In the rows, zero is written as 128.
Each row of A is roughly a mix of the hidden directions of one of a few groups; some rows fit no group.
A:
[[140  83 101 122 110 155 104 119 138  99]
 [172 126 151 122  90 134 157 124 142 104]
 [166 100 161  96 106 125 134 114 126 148]
 [139 138 169 144 128 129 151  82 115 104]
 [149  87 135 146  97 145  95 121 103 120]
 [117 149 155 172 118 118  89 148 140 123]
 [119  88  97 109  84 111 133 123 127 142]
 [ 91 127 120 105 135 112 165 147  91 141]
 [103 128 128  86 145 166 122 115 104 103]
 [ 85 106 157 131 171 119 139 116 115 124]
 [125 129 143 146 175 161  96 124 103 129]
 [144  80 117 116  90 137  98 133 134 141]
 [106 145 112 145 161 144 171 137 157 120]
 [134  87 159 139 106 140 105 100 156 126]
 [163 111 108 140  97 157 141 131 127 167]
 [146 135 156 152 178 152 117 145 138 140]
 [131 177 134 107 131 150 153  91 116 124]
 [124 126 156 134 172 146  82 126 122 111]
 [138 123 126  96 135 135 132 103  89  82]
 [ 99 142 156 130 106 105  81 111 122 118]
 [ 93 116 139 150 120 168 126 129 137  86]
 [157 119 125 172 121  86 139 141 141 149]
 [145 119 105 112 168 166 131 122 101 151]
 [136 152 146 168 140 141  88 117  99 132]
 [115 112 114  72 139 142 138 109 126  97]
 [ 80 119 134 136 126 157  87 132 148 122]
 [134 123 148 160 152 150  99 115  87 110]
 [129 162  92 148 143 146 127 156 151 100]
 [137 131 116 131  99  72 157 118 109 126]
 [168 100 150 130 125 133 178 123 126 123]
 [126 132 104 141 160 148 136 146 142 180]
 [159  78 148 115 122  96 120 117 132 110]
 [124 171 128 130 174 130 155 128 103 115]
 [ 87 147 120 139 116 120  79 148 129 145]
 [125 121 120 155 132  92  75 131 111 142]
 [127 130 128 160 158  95 128 134 152 171]
 [141 125 126 116  80 165 111 127 134  94]
 [113 141 156 133 103 100 126 134 181 119]
 [104 107 149 145 164 146  94  98 135 136]
 [113 123 132 152 153 162  92 123  88 129]
 [102 136 133  83 138  87 140 143 105 135]
 [107 148  76  95 120 139 136 126 140 106]
 [ 84 134 122  95 168 127 130 110 110 139]
 [147 126 146 102  93 112 154 129 167 108]
 [117  80  97 112  97 113 140 111 112 132]
 [145 143 166 122 151  96 119  98 152 149]
 [117 139 118 166  97  94 121 132 138 166]
 [131 159  96 118 109 102 160 157 105 123]
 [124 150 121 185 148 104 148 139 117 140]
 [151 169 138 115 132 137 102 158 147  95]
 [119 131  91 137 112 175 102 118 144 107]
 [109 133 141 150 124 191 125 121 112 139]
 [114  94 161 112 107 144 143 149 165 135]
 [123  82 144 164 138 117 140 139 148  97]
 [167 134  98  94 129  99 155 137 116 119]
 [106 164 138 127 145 113 138 140 179 144]
 [153 135 118 136 116 157  95 101 167 111]
 [112  99 153 114 120 136 151 130 163  86]
 [ 85 112 165 154 111 141 120 140 152 116]
 [126 129 119 166  93 119 108 140 161 160]
 [109 109  87 120 112 140 115  82 146 132]
 [125 148 153 119 163 175 101 123 120 116]
 [132 106 158 122 132  99 151  92 119 165]
 [131 143 113  96 118 132  81 123 114 166]
 [ 88 116  80 125 133 120 135  96 136 143]
 [109 127  83 131 129 113 107 169 127 100]
 [108 146 118 115 155  89 165 154 115 136]
 [125 102 150 149 125 135 144  76 107 106]
 [104 153 120 153 121 100  98 160 100 115]
 [101 111 131 105 112 146 101 121 140  78]
 [104 157 151 153 114  90 128 133 126  92]
 [115  77 122  88 118 119 108 111 142 122]
 [135 121 141 103 160 133 138 104  96  84]
 [135 156 133 132 151 123  83  91 153 130]
 [161 151 177 125 148 107 126 116 148 139]
 [155 166 166 156 125 150 112 137 113 120]
 [117 104 118 127 135 141 151 136 148  69]
 [112 130 158 133 134 138  63 133 124 130]
 [156 131  96 106 116 130  90 121  87 127]
 [124 118  94 151 128 113 136 159 119  79]
 [120 133 160 138 104 108  86 122 115 164]
 [151  76 143 135 101 113 128 100 120 142]
 [142 135 159 135 125  96 150 132 135 180]
 [135 153 157 127 119 184 110 142 120 114]
 [111 108 108  88  95 155 130 129 155 111]
 [115 176 137 115 171 121 141 143 151 124]
 [118 129 175 148 149 129 146 143  97 157]
 [ 99 142  86 135 158  93 133 147 139 125]
 [120 123 171 107 127 160 106 118 117 165]
 [151 102  86 117 142 122  84 127 111 124]
 [172 159 126 121 115 138 171 148 124 122]
 [120 122 121 152 170 132  83 102 111 138]
 [165 108 169 151 127 108 150 145 112 137]
 [ 97  93 143 125 105 105 102 110 160 122]
 [167  78 135 141 120 136 155 146 122 132]
 [122  87  92 121  86 135 123 131 154 122]
 [119 111 104  91  86 114 155 122 126 106]
 [138  79 126 132 119 147 125  92  93 121]
 [131 108 131 167  97 151 134 171 120 141]
 [121 138 124  91  92 153 120 122 169 112]
 [145 113 124 106 130  69 127 104 149 134]
 [159 116 126 124  67 120 127 114 129 147]
 [ 82 127  84 140 132 147 130 152 110 122]
 [102 133 110  82 124 153 107 121 145  96]
 [178 153 145 139 108 145 161 139 129 118]
 [131 133 125 178 106 131  88 131 144 154]
 [131 167 131 157 125  91 122 111  92 117]
 [166 147 168 132 139 155 118 140 158 118]
 [ 99  90 112 136 102 155 109 138  95 126]
 [129 167 134  97 125 135 166 102 128  98]
 [171  93 144 103 105 152 124 122 148 121]
 [149 125 152 158 139 165  90 134 143 148]
 [146 105 146 109 147  83 108 102 145 144]
 [110 150 115  81 121 148 153  93 133 134]
 [133 144 128 139 106  94 172 167 123 124]
 [131  78 124 111 136 124  80 128 145 135]
 [100 132 141  94  99 131 124 159 157 155]
 [135 131 102  84 110 108 171 136 140 129]
 [ 99 134 106  85 141  92 127 142 117 105]
 [120 101 122 158 109 165  84 134 119 120]
 [113 118  94  95 101 109 117  91 138 111]
 [125 119 133 116 169 163 110 134 172 135]
 [132 147  73 125 125 134 128 139 157  95]
 [104 133 116  98 144  73 131 150 117 128]
 [106 118 140 124 122 172 152 173 114 135]
 [135 121 110 144 127  95 112 117 180 154]
 [149 156 152 181 122 120 113 138 113 144]
 [ 91 126 130  87 124 156 158 146 107 123]
 [157 116 130 165 134  79 123 133 105 141]
 [137 164 137 160 149 153 106 159 143 111]
 [164 108  94 125 108 105 136 109 159 110]]
One row of each group comes first, with its name. Which group is each row after those in?
[120  94  96  92 117 119 141 122 166 121] | X
[145 149 114 133 120  69 119 133  99 121] | Q
[125 145 154 161 135 185 126 127 122 137] | U
[127 136 117 130 179 161 143 111 124 162] | D

[131 125 108 115 123  95 125 112 186 141] | X
[143 130 122 103 113  98 155 129 181 129] | X
[ 92 168 137 157 146 101 112 144 124 116] | D
[148  86 120 165 125 148 137 161 120 146] | Q
[ 91 147 129  89 102 166 121 128 136 123] | X
[141 125 145  81 141 112 128 105 156 161] | Q
[156 122 163 149  98 137 157 101 142 110] | D
[139 145 105 125 121 148 119 151 109 185] | Q
[ 95 127 126 129 169 121 130 118  79 141] | X
[102 124 126  99 173 160 109 118 148 132] | X
[ 94 119 139 117 120 181 126 139 159 139] | Q
[103 113 122 118 170 129 110 107  88 109] | D
